(in the rows, 128 means zero)
Each path below is one point turned by a fixed rotation once a step. After each direction that follows a path, write how fast that rotation turns it, in degrees each step (0 if it stays still).
Each turn is a multiple of 5 degrees from 10 to 175, or 0.
Each row of a path follows its step; steps can be skipped.
Rotation 1:
step 0: [131 137 120 129 133 121 136 140 129 133 123 130 127 126 125 122 129 138
 133 126 120 122 129 125 131 141 137 127 127 130 124 136 121 127 121 136
 126 135 131 126 123 126 124 129 119 135 146 118 129 119 123 125 120 126
 125 131 135 123 120 130 139 123 131]
step 1: [129 130 137 115 129 123 129 128 128 131 115 130 115 133 125 125 124 135
 128 123 127 135 139 128 131 124 122 125 129 123 130 124 123 124 126 143
 133 126 118 132 128 130 113 128 130 109 135 124 126 123 126 126 130 140
 128 125 127 133 132 125 120 123 132]
step 2: [116 130 135 120 132 129 133 127 127 134 130 130 133 130 118 133 124 133
 129 139 121 124 129 123 131 141 125 126 129 129 124 123 124 132 122 139
 135 130 127 129 132 131 132 140 127 138 131 122 130 135 129 135 117 137
 128 140 134 118 136 141 128 125 131]
step 3: [126 125 139 109 126 136 129 121 138 136 132 130 117 127 120 124 126 131
 123 117 132 125 126 125 131 128 125 126 120 127 123 123 129 118 126 137
 126 118 130 127 131 128 135 128 129 132 122 125 127 130 120 117 132 133
 137 131 125 131 129 112 128 125 137]
step 4: [115 132 129 126 143 136 129 127 125 130 134 136 138 126 124 135 115 137
 126 130 132 122 123 131 130 122 129 140 121 125 130 136 115 131 115 130
 128 129 136 136 125 132 138 129 133 128 127 124 130 126 121 136 127 130
 137 123 122 126 122 134 130 126 126]
step 6: [125 130 118 123 132 125 123 133 127 125 118 127 132 130 134 129 122 136
 133 141 130 127 119 125 129 122 132 128 130 130 120 125 119 128 118 121
 118 120 134 120 118 132 127 135 123 126 127 128 125 124 120 139 134 121
 132 129 120 128 139 135 126 119 142]
step 7: [133 132 132 126 123 136 122 129 130 140 119 117 125 137 126 135 137 131
 122 128 135 133 117 131 126 133 130 131 131 126 124 134 120 131 132 128
 124 144 129 131 129 130 130 127 127 116 132 125 128 123 132 123 133 126
 119 147 130 128 132 117 132 120 134]
step 8: [130 126 120 127 120 127 127 136 114 130 118 133 124 128 130 133 127 135
 133 134 124 129 121 123 123 129 133 126 124 138 128 133 122 130 126 123
 137 115 129 137 131 133 128 137 136 132 131 112 127 126 122 124 140 129
 135 136 129 130 139 129 120 129 124]
step 9: [125 125 124 135 123 132 132 125 129 142 126 133 131 146 125 120 121 131
 117 129 133 137 122 128 139 131 126 136 130 133 129 126 120 122 139 134
 122 121 130 136 133 128 128 133 126 133 138 123 126 131 142 128 129 135
 118 129 134 128 125 118 131 122 128]
step 10: [120 132 119 123 132 128 136 135 126 133 126 128 114 123 131 132 130 136
 136 121 131 121 124 132 139 135 128 131 133 138 121 139 120 131 121 124
 132 119 131 118 139 132 122 135 128 131 128 129 130 131 130 124 125 133
 135 118 135 139 126 130 123 119 119]
Directions:
[128 129 128 131 128 126 127 127 126 131 130 128 132 130 129 129 124 127
 126 130 125 127 129 127 129 127 129 129 128 129 130 129 126 128 129 129
 129 129 130 128 125 129 128 127 126 131 127 130 128 127 127 127 127 129
 128 130 126 126 129 131 128 124 127] | 160
Rotation 2:
step 0: [131 120 139 129 129 132 127 136 139 136 133 129 124 122 127 111 128 128
 134 124 135 119 139 138 130 120 129 124 119 135 126 112 118 122 123 130
 134 139 134 132 139 121 127 128 131 122 131 130 131 134 138 125 126 124
 134 129 132 122 135 130 130 139 129]
step 1: [127 132 125 117 127 130 130 128 131 121 135 128 118 115 124 123 133 128
 130 131 118 127 126 113 129 122 140 135 135 137 135 135 128 141 134 127
 118 131 126 126 136 133 117 126 112 122 126 123 121 117 130 128 132 135
 122 125 136 136 129 125 124 124 137]
step 2: [132 124 138 121 127 123 137 121 119 137 126 134 127 125 131 131 125 128
 123 120 125 124 138 135 128 125 136 118 131 123 132 120 130 128 124 128
 127 134 128 119 132 111 119 114 132 125 139 123 139 132 134 130 131 125
 135 129 112 134 117 134 120 138 122]
step 3: [125 131 133 137 128 131 116 125 128 117 130 119 122 125 132 127 126 127
 131 136 125 142 122 129 130 125 125 122 124 116 141 132 129 126 138 137
 127 132 135 122 128 134 112 134 113 127 112 129 135 120 124 133 132 123
 120 124 126 129 123 131 129 127 139]
step 4: [133 126 123 127 123 122 126 127 127 118 121 130 127 120 133 137 115 125
 124 127 133 123 132 131 128 138 134 128 123 121 112 130 121 129 118 125
 130 134 130 136 125 115 139 118 135 118 126 132 127 133 128 126 149 121
 128 121 127 139 122 131 134 133 125]
step 5: [129 125 134 125 136 128 125 132 126 128 130 128 127 131 129 136 132 135
 128 143 125 136 133 131 134 135 134 112 122 131 132 122 129 140 135 140
 127 128 123 127 114 134 128 139 129 130 126 137 128 119 129 130 125 119
 122 135 151 130 127 131 119 119 126]
step 7: [130 120 144 116 143 126 118 118 126 120 133 127 138 128 118 131 129 135
 125 140 124 125 124 134 132 131 130 134 128 131 131 130 130 131 124 127
 130 126 135 129 129 133 120 132 133 129 132 123 136 128 129 125 123 136
 109 127 138 114 130 124 133 129 120]
step 8: [148 116 127 134 111 127 131 128 131 111 125 138 116 129 132 135 138 126
 139 119 135 127 125 123 124 124 127 125 139 129 130 135 127 130 123 134
 128 130 129 132 127 133 130 125 130 131 136 121 126 126 131 130 117 124
 134 125 123 129 130 137 137 134 124]
step 9: [133 128 135 126 141 131 125 125 126 128 131 121 133 125 123 128 125 131
 106 125 134 115 133 134 122 132 126 129 125 119 134 134 138 132 121 118
 120 121 130 126 136 126 117 131 124 141 119 131 123 118 117 131 122 122
 136 127 137 126 135 134 127 134 124]
step 10: [135 132 124 127 125 135 137 136 133 123 130 122 119 126 133 141 129 135
 132 117 133 135 115 117 124 129 119 124 131 129 141 122 133 136 125 123
 134 138 121 135 135 126 136 134 136 130 128 137 137 138 122 133 129 128
 122 115 118 132 127 122 123 128 125]
Directions:
[129 129 128 128 132 126 126 127 131 127 128 130 125 127 128 128 129 129
 129 128 127 127 129 125 127 125 130 129 131 125 130 129 130 127 130 126
 127 127 128 128 127 128 125 127 129 128 126 126 128 128 129 129 126 125
 130 127 124 128 128 126 129 131 125] | 55
Rotation 3:
step 0: [117 124 131 120 125 126 128 132 124 132 139 126 144 137 122 125 126 138
 122 130 112 127 117 125 123 123 118 132 132 128 123 108 123 122 133 119
 116 122 138 122 119 134 127 122 130 117 131 134 127 130 122 128 131 125
 121 134 125 121 125 125 123 138 123]
step 1: [130 127 133 129 139 121 120 134 125 132 133 129 135 141 133 133 155 125
 125 128 126 135 117 119 119 136 122 125 129 128 123 118 118 133 126 128
 133 127 125 121 126 132 130 126 131 138 131 135 128 121 139 120 129 131
 119 130 121 123 124 121 125 122 111]
step 2: [123 125 133 115 120 131 129 133 124 134 138 119 135 123 136 117 136 130
 130 131 118 129 113 133 121 144 117 122 134 132 121 124 133 130 128 124
 141 126 132 122 134 128 144 127 130 126 128 132 124 127 135 126 120 112
 122 119 135 128 127 125 123 120 137]
step 3: [137 138 138 129 119 117 131 117 122 137 135 123 128 122 126 138 145 129
 122 135 124 127 118 125 117 126 122 135 135 139 129 118 128 132 125 126
 123 122 126 128 134 129 132 134 148 129 135 120 134 127 115 132 125 118
 125 135 124 128 126 125 125 121 134]
step 4: [130 123 140 131 124 121 129 112 116 137 132 122 134 125 134 124 132 128
 126 126 120 126 125 141 122 130 131 134 125 132 132 120 134 137 128 135
 132 120 143 130 132 122 133 138 117 126 130 143 133 112 128 130 122 134
 114 136 120 129 129 132 120 126 124]
step 5: [128 114 131 127 130 121 136 115 137 128 136 132 140 122 123 127 136 127
 128 138 130 133 124 128 132 134 117 132 127 126 134 116 137 120 133 126
 138 127 129 135 124 131 107 135 136 120 132 135 129 126 135 123 118 116
 119 129 119 119 131 126 120 125 132]
step 6: [135 127 139 123 131 126 126 120 136 128 122 133 132 131 143 132 136 134
 131 132 131 129 109 128 125 122 130 140 114 127 136 113 125 129 129 127
 137 120 129 120 114 126 135 128 119 124 126 134 138 140 122 123 126 117
 121 124 124 131 131 119 129 121 128]
step 7: [124 122 142 123 123 134 127 129 129 128 134 138 141 125 134 124 130 133
 122 133 118 131 124 122 131 130 115 130 119 136 125 114 122 134 129 128
 124 134 121 126 129 133 136 123 123 121 135 133 117 124 118 124 121 120
 119 137 119 131 124 123 123 151 131]
step 9: [134 122 121 120 120 136 142 114 122 135 131 115 131 133 134 120 134 138
 122 131 126 121 124 134 116 130 115 118 127 130 120 115 132 136 136 122
 139 124 132 127 125 126 139 123 124 115 124 127 129 131 132 132 123 121
 133 129 131 120 116 123 123 131 130]
step 10: [140 120 136 135 123 124 133 124 118 139 127 127 121 121 132 131 141 124
 125 135 137 122 122 116 113 125 125 129 132 127 137 112 124 132 138 128
 126 132 123 122 135 135 126 130 134 119 142 122 123 127 126 125 129 125
 127 136 130 127 126 125 110 123 120]
Directions:
[130 129 127 125 128 128 126 130 127 130 129 128 125 127 129 126 129 130
 127 127 127 124 126 130 127 127 130 128 126 128 128 129 132 127 128 128
 128 129 127 129 127 129 130 128 125 129 125 134 128 129 129 128 129 131
 128 126 126 128 127 129 129 129 130] | 155
[126 127 128 129 128 126 129 130 127 130 126 129 129 128 132 128 126 127
 131 125 127 125 128 130 129 126 130 129 127 130 128 127 125 131 129 127
 127 128 131 128 129 125 130 129 127 129 127 126 129 130 131 126 128 128
 127 125 128 127 131 127 126 126 127] | 160
[125 128 130 130 129 131 127 125 128 127 127 129 127 129 127 126 129 129
 131 129 129 128 127 129 126 130 130 127 127 128 128 128 125 127 127 133
 129 127 132 126 128 126 130 128 126 129 128 130 130 129 127 130 129 128
 129 127 130 131 126 129 128 127 127] | 155
Rotation 4:
step 0: [131 132 133 128 124 138 128 123 122 124 134 120 135 112 145 133 124 118
 126 130 124 135 127 120 121 144 127 127 132 136 127 130 130 127 114 132
 128 129 130 124 129 128 132 122 136 126 111 130 129 143 121 121 117 129
 136 138 124 120 119 121 128 136 134]
step 1: [125 128 119 124 134 123 122 130 137 122 123 128 123 121 136 128 128 116
 131 129 132 129 127 115 126 114 125 139 134 134 128 124 125 132 120 147
 136 130 145 133 121 137 126 106 128 131 121 136 132 128 129 124 134 127
 132 124 127 126 121 128 134 139 127]
step 2: [136 114 129 141 129 133 134 140 129 125 127 131 129 121 126 126 131 124
 118 123 119 123 130 142 117 123 125 131 134 138 128 125 124 127 123 142
 135 125 141 133 122 134 119 120 125 122 122 112 124 128 122 126 128 115
 123 130 126 121 136 143 131 130 132]
step 3: [136 129 127 124 135 143 134 125 128 123 149 118 135 116 125 128 135 130
 126 121 132 120 141 133 136 134 130 127 131 123 137 125 124 132 117 127
 135 126 129 131 121 129 128 131 130 135 113 129 132 127 122 109 121 126
 126 124 119 126 127 142 126 130 125]
step 4: [124 135 125 123 136 125 120 133 117 126 132 123 121 125 134 129 130 129
 138 126 126 126 140 124 119 126 116 133 129 129 126 135 136 128 121 126
 134 132 132 129 109 137 122 117 142 138 117 125 129 124 131 130 117 136
 132 123 132 125 125 139 108 129 137]
step 5: [127 115 125 141 142 126 131 127 139 119 121 120 123 123 139 122 122 118
 127 125 116 125 128 123 121 133 117 123 121 127 128 129 123 119 129 130
 116 126 125 131 112 122 130 116 135 123 114 126 127 138 129 132 126 131
 122 124 123 134 134 142 129 134 131]
step 6: [134 129 127 132 131 146 131 127 138 125 137 128 127 124 134 134 128 115
 132 117 130 124 133 121 130 120 131 119 118 132 135 137 129 117 127 136
 129 134 128 128 123 127 121 129 129 123 123 125 131 126 122 121 137 114
 134 126 139 137 134 133 120 147 115]
step 7: [132 133 126 128 120 129 119 139 129 127 136 129 138 128 125 125 133 116
 131 126 119 136 140 130 128 139 123 115 131 130 128 137 140 123 115 134
 136 127 127 137 111 130 118 131 127 128 125 127 143 130 121 137 121 119
 142 120 132 122 121 132 135 129 131]
step 8: [121 130 124 122 133 135 126 125 123 125 122 121 134 128 136 125 134 119
 123 135 125 133 138 132 119 139 134 121 131 121 135 113 122 130 127 138
 132 130 124 137 114 136 140 123 132 122 108 130 129 134 134 139 138 133
 132 129 128 119 123 136 126 134 120]
step 9: [120 136 127 131 120 137 132 132 136 132 124 129 124 115 136 118 138 117
 130 123 130 131 132 123 130 129 141 136 126 134 130 115 123 127 127 148
 135 135 128 120 126 122 123 117 139 132 119 118 132 127 125 136 124 130
 129 127 128 135 144 134 120 133 134]
Directions:
[129 128 130 125 129 129 127 125 123 125 131 130 129 128 125 128 129 128
 129 130 126 128 131 127 129 130 129 126 129 128 130 128 128 127 126 125
 129 127 130 129 129 128 128 126 127 126 127 129 127 128 129 130 126 131
 130 130 131 127 130 128 129 127 129] | 90
[125 128 128 128 128 128 127 127 127 130 126 124 126 125 127 130 129 129
 127 128 128 129 128 125 126 127 127 130 129 129 129 124 129 128 127 129
 125 127 125 127 127 127 127 128 130 128 128 129 125 128 130 128 126 129
 130 130 131 131 127 129 130 129 129] | 85
Rotation 5:
step 0: [135 132 127 122 130 129 129 131 137 135 115 129 126 145 109 136 134 134
 131 130 123 126 126 130 137 127 130 127 133 128 118 140 132 141 120 127
 130 125 126 123 130 130 127 126 133 120 142 125 141 124 118 133 125 135
 122 138 128 128 135 125 125 125 138]
step 1: [123 127 137 139 123 134 141 130 131 134 125 127 120 122 121 123 134 125
 120 123 128 131 128 130 114 120 138 129 130 133 124 141 130 120 138 115
 127 124 136 130 127 127 124 127 121 127 131 128 130 130 128 123 133 130
 130 124 125 143 123 106 130 138 126]
step 2: [145 119 136 134 134 129 128 131 143 129 124 124 140 126 130 128 123 120
 132 119 136 122 123 127 125 138 132 136 123 125 135 131 133 127 128 127
 126 128 121 129 124 137 132 133 136 130 117 116 129 137 124 136 121 134
 145 133 134 131 138 126 133 126 123]
step 3: [116 129 129 122 130 114 115 121 130 135 122 141 128 129 131 134 127 122
 130 127 120 130 114 125 119 135 125 128 129 125 116 129 136 118 117 130
 122 127 135 117 131 116 120 133 130 135 127 120 128 124 134 134 135 135
 136 121 132 136 127 133 126 138 130]
step 4: [128 129 128 124 118 124 135 122 138 127 121 127 125 124 136 123 135 114
 142 132 117 123 133 134 133 121 131 124 136 115 139 127 126 128 126 142
 118 133 134 136 123 125 143 125 118 129 128 137 129 130 124 128 130 131
 129 126 133 125 136 120 126 138 124]
step 5: [129 128 120 121 129 135 143 129 126 123 121 121 126 128 126 124 124 129
 135 124 133 132 126 127 123 118 117 134 124 140 124 116 140 114 117 135
 142 134 115 130 130 120 132 129 128 125 128 124 135 130 126 121 126 132
 128 134 127 132 130 138 127 139 122]
step 6: [118 128 128 132 137 121 130 130 134 131 127 113 128 120 135 121 134 135
 123 132 123 126 109 120 133 132 128 116 117 136 131 140 129 131 123 135
 123 136 119 121 129 124 129 127 125 123 136 133 122 127 121 128 121 120
 126 128 131 134 134 120 118 119 133]
step 8: [131 125 116 135 130 128 134 120 129 118 134 132 123 126 138 137 126 126
 127 138 134 135 134 125 130 137 127 129 144 140 134 134 144 125 122 124
 128 124 133 130 131 133 121 117 133 127 125 126 120 124 129 132 129 124
 140 144 127 129 139 128 128 125 138]
step 9: [128 128 138 116 133 131 126 140 127 121 128 135 123 131 128 142 130 124
 134 124 120 121 126 127 122 125 141 118 124 137 132 127 128 121 130 126
 127 139 119 128 130 127 117 129 115 127 121 131 118 129 126 144 140 124
 122 125 132 118 123 129 127 131 137]
step 10: [140 125 133 124 130 127 132 109 121 124 133 129 119 126 126 116 133 112
 130 119 128 124 124 130 127 124 125 132 128 127 134 118 132 136 139 129
 119 129 126 123 128 124 130 115 136 131 134 117 122 124 129 134 135 129
 109 133 121 133 128 134 126 121 123]
Directions:
[131 129 126 128 124 128 130 129 129 128 125 129 128 128 126 129 130 130
 129 128 128 127 130 129 129 125 128 127 130 129 129 131 130 125 129 129
 126 127 127 128 130 130 126 127 125 126 126 128 129 128 128 127 130 126
 125 126 128 127 130 131 127 130 129] | 85
